Where one turn sends some rows of the set: a few examples, then the rows asked:
q_992: [ -6  -2  11   3  -7  -2   6   3   9  48   8  -7  -8   5   9  20   0   8
  -4   6  -9 -17]
q_620: [  8   0  12  12   3  -7 -10  -4   3  35  -6 -11  16  25   5   6   0  16
   3 -13  -3 -23]
q_35: [ 13   4  30   6  -2  -9   2 -10  -4  21  -8   8  -5  15  16  21 -11 -13
 -10  -9   4 -18]
q_68: [ 13  -7   0  31  -8  -3   3  -1   5  25  -1 -11   8  11   2  10  -2   5
   3   5   3  -5]
q_97: [-12   7   9   7  -3  -7   1 -26  15  27   1 -21   3  21  19  27 -17   6
  11  -6   1 -23]
q_775: [-10 -12  15  -5  -2 -16  17 -12   1  32  -4 -10  13  10   3  19   0  13
   0 -16   8   3]
q_907: [-3  3  0 -4  2 10 13 -6 -3 25  1 -4 -2 -2  9  4 -9 22 -5  3  3 -8]
q_715: [ 13  -3   0  14  -1  -1   4  -1   4  18  -2  -7  21  22   2   8 -14  19
   7 -16   5  -4]
q_784: [ -9   8  12 -13  10  -2   8  -7  -7  39   0  -4   5   8  12  14   3  15
  -4 -12  -7 -11]
q_814: [-12   6  -1  -2  14  -1  -1 -17   1  29 -16  -6   5  11   6  27  -6  -7
  15  -7  -4  -9]
q_597: [  1  13   9   6  -4 -15  19   4   2  19  13  -6  23  18  10  18 -12  11
  -1 -12   4  -6]
q_232: [ 15   3  28   4  -2 -10   2 -10  -6  21  -6  11  -3  15  14  23 -12 -13
 -11  -8   2 -19]
q_175: [ 14  -6  29  -5  -6  -2   3  -9   2  17 -14   7  -6  15  10  20 -22  -1
  -9 -11   7 -18]
q_709: [  7 -11   5   1  -6  12  13 -13   8  21  11 -11 -16  13   4   9 -23   9
  11  -1  -8 -13]
q_293: [ -5   0   3   6  -4 -10  24 -13  -6  25  15  -3   7   1  11  17  -5  10
  -4  -1   8   4]
q_561: [  7   0   6  22  -1 -10   5 -18  -2  17   6  -4   6  24  20   6   0 -11
  16  -5  -9 -10]
q_117: [ 15 -10  24   8  -9  -3   1 -17   1  26  -1  11 -11  15  19  24 -17  -5
  -6 -11   7 -12]
q_334: [  2 -20   9  10  -7  -6  -3  -4   4  37 -12  -8   3   9  -7   8   2  12
   0   6  -1 -16]
q_627: [  4   3   9   0   1 -11   9   4   5  12  -7  -9   1  14  -6  -1 -13 -10
  11   4   1 -25]
q_977: [  4  13   4  14  -3   2   7   9   5  25  -1 -11   0   5   7   7  -4   8
  -5  13  -5 -20]
q_826: [ -4   6  11 -12   4 -16  20   1  -1  10   0  -4   6  13  -3   8 -16  -9
  11  -6   3 -14]
q_300: [ -7 -10   2   3  -4 -12  -1 -17   4  30   0  -9   6  15 -12  31 -22  -1
   9   7  -3 -23]
q_32: [-13   0  11   2   3  -8  11 -19  11  25 -10 -26   0   8  -2  33 -13  -4
  11  -5   6 -10]
q_392: [ 15  -9  24   8  -8  -1   2 -16   1  25  -4  10 -12  15  19  25 -16  -6
  -6 -12   6  -8]
q_797: [-10   1   0   4   6 -14 -10 -27   0  27  -5  -7  11  20   5  16 -14   2
  12  -3   8 -27]
q_101: [ 14  -7  27  -5  -6  -1   4  -7   3  18 -13   9  -5  15   8  22 -22  -1
  -9 -11   4 -15]
q_206: [ 10 -11   8   2  -6   4  16 -13   9  16  12 -13  -2  22   5  16 -25   9
  16 -17  -3  -4]
q_87: [ -9   2   0   3  -1   2  -3 -13   9  34   0  -5   3  18   9  37 -17   0
  12   1 -20 -17]
q_401: [ -3   3   5   8   1  -7  13 -21  -9  21  13   2  -2  13  23   8   0  -9
   9   2 -12  -9]
q_229: [  1  -2  17  12  -8 -19   7   0  14  38  10 -16  13  24  12  22  -4  10
   3 -18   5 -10]

q_35 goes to q_392
q_715 goes to q_597
q_784 goes to q_992
Where do these go?
q_709 goes to q_627
q_814 goes to q_87

Where one turn sends some rows of the set: a few examples, then the rows asked:
q_537: [ 42  26 -25  18  13  -1  -4   7   0  -7  -7   0  16   9  -3  12 -13  -2
   0   5  10 -13   3 -27  14]
q_878: [ 25  13 -12  -8   4 -15 -19  -2  -5  13  -7   2   6 -24  13  -8  -5  -2
   4 -14   0 -11  10 -13   8]
q_716: [ 24  19 -13  13   7 -13  -8  13  11 -22  -7  24  10   1 -20 -25  -9   1
   2  -7   2 -14   3 -13  10]
q_976: [ 12  29 -19  14  -3 -16 -15  12   2  -5   2   9   8  -5 -28 -11  -9  -8
  -7  -9  12 -19 -11 -25  14]
q_845: [ 18  19 -18   8   5 -17  -4   9   0 -28  -8  22   8   4 -20 -19  -2  -3
   6  -8   4 -17   4 -15   9]
q_852: [ 20  12 -11  -2   6 -13 -15  -8  -2  10 -11  -1   1 -25  17 -10 -11   0
   5 -11   3  -8  10 -17  13]
q_786: [ 25  12 -10   0  -5  -8  -2 -11   3   7  -7   4  -7 -22  18 -14  -6   9
   4   0   6 -11  11 -12  17]
q_607: [ 14  28 -17  17   1  -8 -12   3   8  -8  -6  16   2  -4 -27 -19  -4  -8
 -10  -3   6  -8 -10 -24  16]
q_216: [ 30  16 -12  -3 -11  -6  -2  -7  -1  11  -2   5  -4 -22  14 -11   3   9
   5  -2   3 -12   8 -10  15]
q_697: [ 41  18 -18  13  14  -9  -4  15   7 -22  -8  14  19   9  -5  -5 -15   5
   8  -2   5 -17  10 -15   9]
q_945: [ 22  13 -13  -7   9 -14 -16 -10   4  11 -12   1   0 -24  17  -9 -12   0
   0   0   4 -12  13 -13  10]
q_522: [ 34  19 -23   8  11 -12   3  10  -2 -28  -8  14  14  12  -7  -1  -6   1
  11   0   8 -20  12 -15   9]
q_819: [ 29  13 -12  -2  -6  -9  -9  -4  -8  12  -4   1   2 -23  14 -10   0   4
   9 -16   1  -9   7 -15  14]
q_113: [ 34  26 -30  11  12  -7   0   2  -5 -14  -9   3  13  11  -6  15  -5  -6
   2   9  12 -18   5 -26  11]
q_698: [ 21  21 -15  13  -4 -18  -7  19   4 -19   3  17  12  -1 -22 -17 -11   2
   4 -13   9 -24  -2 -15  12]
q_653: [ 23  33 -25  13   3 -11 -13   8   2   2   2   0  11   0 -20   8 -12  -9
 -11   4  16 -22  -8 -28  14]
q_249: [ 24  14 -12  -6   2 -12  -7 -12   8   8 -10   4  -5 -23  17 -11  -9   6
  -1   7   6 -15  13  -9  12]
q_825: [ 37  27 -26  11   5 -10  -4  12   3  -7   2   1  16   8  -9  13 -15   0
  -3   9  17 -28   2 -21  12]
q_417: [ 25  32 -25  20   5   0 -10  -1   2   2  -6   2   6   1 -17   3  -6 -10
 -10   5  11  -8  -9 -33  18]
q_610: [ 36  21 -19  11   0 -14   1  19   5 -20   3  12  16   7 -11  -3 -14   7
   7  -1  12 -29   5 -13  11]
q_244: [ 22  12 -10   3  -3  -9  -6  -9  -3   8  -8   1  -3 -25  18 -14  -7   5
   8 -12   4  -8   8 -16  17]
q_345: [ 26  16 -13 -13   6 -16 -19  -6   4  14  -8   5   3 -23  10  -9  -5   0
  -3   1   1 -16  13  -8   6]
q_452: [ 28  17 -13 -10  -4 -11  -8  -9   6  12  -5   7  -3 -22  11 -11   1   6
  -3   8   3 -16  11  -6  10]
q_685: [ 18  32 -29  13   7  -7  -8  -4  -5  -6  -8   4   5   3 -19   7  -1 -14
  -7   6  12 -13  -6 -32  14]
q_480: [  8  27 -22  11   3 -13 -10   0  -1 -15  -8  15   2  -1 -27 -14   2 -13
  -5  -4   7 -12  -7 -26  12]

q_786 goes to q_945
q_819 goes to q_452
Where do these go?
q_522 goes to q_685
q_610 goes to q_653
q_716 goes to q_537

Where one turn sends some rows of the set: a few examples, then the rows asked:
q_796: [ -9   9  15 -10  -3  15  12  15 -21  -3  -8   0   2  -6  -4   3   9  -6
  -2   5 -11  15   0   8 -19  22   1  -4  -4  -2  -5  17  15  10   9   8
 -24]
q_448: [ -4   7  14 -21  -7  18  25   1 -19  -5   2   2  -3  -8 -12   2  -5  -3
  -4  10   0   1  10  -4  -3  20  -3 -24 -10  -6   0  26  -3   2  11   2
 -28]
q_171: [  3  13   2 -17  -8  27  12  -1  -3   0   1   7   0   8  -2 -18   2  -3
  -8  18 -15   0   2 -13 -12   1  -6 -15  -6 -20  -4 -20  17  -5   0   4
  -3]
q_811: [  2  17   9 -20  -3  16  13 -11  -7  -7   5   4  14 -20   6  13  -3  -4
 -11 -11  20  -7  -2  -7 -18   1  -2  -1  -6 -17  -7  -8  12   3   7   2
   4]
q_701: [ -5  12  23 -28  -4  18   6  -6  -9  -6   4   4   0  19  -6 -10   3  -1
 -11  23   1   8  -4 -10  -3  -7  -1 -10  -2 -15  -1 -12   9  -6   6   4
   6]
q_156: [  6  20  13 -17  -4  31  11  -2 -12  -5   4   9   4  14  -4 -11   0  -2
 -16  17   6  -6 -10  -6  -7  -4 -10  -3 -12  -8  -9 -19   9 -17   7  13
 -13]
q_305: [ -7  13  12  -9  -3  32  21   5 -18  -8   3  -5   6  -6  -5  -3  -9  -4
  -3   4   1  -4  11   5 -13   9   3 -18  -1  -6 -10  24  -6   0   9   3
 -35]
q_147: [  2  16  -2 -10  -7  11  16  -7  -9  -2   5   7  11 -25   1   7 -10   2
  -8 -10   9   4   4  -5 -17   9  -2   0  -2 -17  -2  -9  20   4   4   0
   6]
q_571: [  0   4  20   4  -1  12   4  -5 -15 -11   0   5   8   9 -10 -22   3 -14
  -1   3 -18 -18  -6  -1  11   5  -2  -3   3  -6   6 -13  -4  -4   8  12
  -7]
q_141: [  6  23  18  -8   1  27  15   1 -16   2   2   1  -6   6  -2 -19  -8  14
 -21  19  -7   9   3 -10  -4   1  -4  -8  -5 -10   2 -11  13 -10   2   9
   2]
q_295: [  0   9  13 -11  -2  22   2  -7 -20  -4   3   1  12   9   5 -22   2  -4
  -3  -7  -6  -2 -15  -7  12   5  -4   4 -10  -2  10 -21  -7  -3  13   2
 -19]
q_843: [ -9  -2  11   8 -11  19  18   6  -3  -8  10  -1  -3  11   4  21   0  -6
  -4 -17  -7  -3   2  -9   0   7 -16  -7 -10  -3   4  26   0   1   7   0
  -7]
q_427: [ -3   9   7 -14  -3   3  18  -9  -8  -9  10   3   2 -23  -7  10  -6  -2
  -8  -2  15  -7   2 -11 -10   1  -2 -12   2 -16  -9  -3  11   3   3   3
  14]
q_278: [  6  21  13  -4   2  14  15  -9 -12  -7   6   1   9 -26  -2   9  -9   2
 -17  -7  14 -13   7  -4 -16   1   0  -4   1 -15  -5   2  12   0   4   9
  10]
q_530: [ -2   3   4  -1  -1  14   8  -3 -15  -4   2   3   3   3  -4 -27  -2  -3
   0  -3 -21  -5 -10  -8  11  10  -5  -2  -2  -5   6 -22  -2  -1   5   4
 -13]
q_776: [ -8  -3  10  12 -11  18  17   8  -2  -8   8   3  -1   9   5  21   1  -7
  -2 -18  -7  -4  -2  -5  -3  13 -19  -1  -9  -2   2  23   3  -1   7   4
  -9]
q_198: [ -4   7  19 -16  -7  10  17   7 -25  -6  -5   8   1  -3 -13   9   6  -9
  -5  11   1   7   2   5  -7  24  -4  -8 -13   0   3  23   9   2  15   9
 -27]
q_856: [  4  20  25  -4   1  25   2  -6 -19  -3  -1  -3  12   6   6 -25  -1   1
 -10  -8 -12  -3  -2  -7  10   5  -1  -1  -5  -6  18  -7  -8   1  10   6
  -7]
q_655: [ -2  14   5  -7  -9   5  14 -10 -15  -9   9  12  12 -18 -11  13 -12  -5
  -6  -4  19  -6   1   3 -12   5  -2   4   1 -11  -7  -8  17  -4   7   5
   6]
q_238: [ -9   1  13  11  -7  23  15   5  -6  -6   9  -6  -1  11   7  20  -4  -3
  -7 -20  -4  -3   1  -8  -3   7 -14  -3  -9  -3   4  27  -1   1   6   0
 -10]
q_648: [ -8  -3   7  10  -7  19  17  10  -2  -6   6   0  -2   8   9  19   0  -3
  -4 -19  -8   0  -5  -7  -6  13 -18   0 -10  -1   2  21   3   0   5   1
 -12]
q_920: [-13   8  12 -16  -1  29  11  12 -13  -7  -2  -8   9  -5   2   1   7 -10
   2   2  -2   6  -1   6 -20   7   5 -10   0  -6 -17  19   1   7   9   4
 -31]
q_73: [  1   6  28 -10   1  14   3  -9 -11  -9  -1  -2   8   8   0 -22  10 -10
  -3  -1 -16 -10  -5 -11  12   2   0 -12  -1 -10  13  -7  -9   4   8   6
   1]
q_868: [  2  22  17  -3  -8  27   5  -3 -13  -4   0  11   8  18 -14 -12  -8  -6
 -12  20 -10  -4   5   5  -9  -3  -1  -2   2 -14   0 -10  19 -13   4  12
   0]
q_358: [-11  -3  11   6  -4  23  15   6  -3  -4   7  -4  -1  11  10  21  -3  -2
  -6 -20  -3  -1  -5  -8  -4   8 -16   2 -10  -3  -1  22  -1   0   7   0
 -13]

q_156 goes to q_141
q_198 goes to q_796
Where do these go?
q_648 goes to q_358
q_73 goes to q_571
q_811 goes to q_278

Where one turn sends some rows of the set: a few examples, then the rows asked:
q_7: [ -4  -5  -9   5   2  -2  11  17   5  -3 -17   3  -4 -14  -3   7   2 -15]
q_426: [-13 -18   1  15  -1   9   0 -14  -3   2  -5  -7  15   4 -11  -9   2  -1]
q_222: [  3   0   5   7 -12  -1  12  -9  11 -11   3   3   7  -4  14 -14  -1  -8]
q_832: [-21  -9  10  -2   4   4  -5 -10 -13   5   0  -4  -4  10  10   7  -5   6]
q_67: [-22  -7   3  -2  11   9   1  -8  -2   9   5   5  -8   0   9   4 -21   6]
q_735: [  9 -15  16   6  -6   5   3   9  -6   7  -7 -17   1  -3   2   0   4   4]
q_339: [ -5  -7 -10   7  -4 -11  16   9  -5   1 -15   0  -5 -15   0   3   1 -14]
q_949: [  5  -1   2   2 -17  -2   7  -7  16  -3  -4  -5 -21   6  -4  -8  -1   3]
q_808: [  2   8  18   1  -2  14  10   7  13 -10   4   2  -6  -2  -4   0   5   0]
q_876: [ -8  -1   1  14  16   1  -3   8   6  -2   8 -13  14   1   0  -3   6   0]
q_555: [-16  -8   4  -1   8   9   5 -13  -2  14   7   0 -10  -1   7   2 -22   6]
q_444: [  1 -10  -5  -4   1   8   1   5  22  17   5  -8  -1   3 -16   2  -5  11]
q_598: [ -4 -14  -8   1  -1   8   4  -6  15  10  -3  -3   9   9 -14   1 -14  18]
q_650: [ -4  -8 -14 -10  -7  -6  10  12   4   1 -16   8  -8 -11  -6   9   5  -4]
q_724: [  9  -5   2   5 -16  -3  10  -7   7   5  -3  -6 -22   4  -6  -9  -4   8]
q_981: [-16   0  -6  14  17   7   0   0   8   4  12  -3   4  12  -8   0   0   5]
q_105: [  2  -5   3  11  -3   0   5  -8  10 -12   1   2   7  -8  16 -19  -5  -7]
q_991: [ -1 -16  -9   7  -8  -1   2 -14  -2   4  -4 -11  11  -7 -12 -15   4   5]
q_96: [-17 -11   3  -9   5  13  -5 -18  -6  -2  -4   4  -1  -5   4  -3 -13  13]
q_415: [ -8  -3 -11   1   9  -3  10  16   9  -4 -11   6  -7 -18   0   6  -2 -12]
q_548: [ 1  3 16 -4  0 15  3 12 12 -6  7  7 -4  3 -1  2 10  3]
q_180: [-24 -11   7   2   3   3  -2 -12 -16   4  -2  -2  -5   5   9   3 -10   4]
q_947: [  0  -5 -15   2  -5  -8  15  12   0  -2 -17   5  -1 -13  -2   4   1  -9]
q_757: [ -1  -9  -5   9   9   6  -3  -1  11  10  10  -7 -18 -12   4 -17   2  -7]
q_233: [-20 -13   3 -11   0  12  -2 -14  -8   3  -6   6  -5  -1   2   2 -14  14]
q_95: [ -3  -4 -17  -2  -3  -5  11  13   7   1 -14   7 -10 -11  -6   6   4 -11]
q_690: [  9  -2 -11 -12   1   3   0   2   5  -1   4   5   8  -6   8  -9   4  19]

q_555 goes to q_96
q_95 goes to q_947
Where do these go?
q_548 goes to q_724
q_757 goes to q_690
q_991 goes to q_876
q_426 goes to q_981
q_949 goes to q_222
q_67 goes to q_233
q_650 goes to q_339

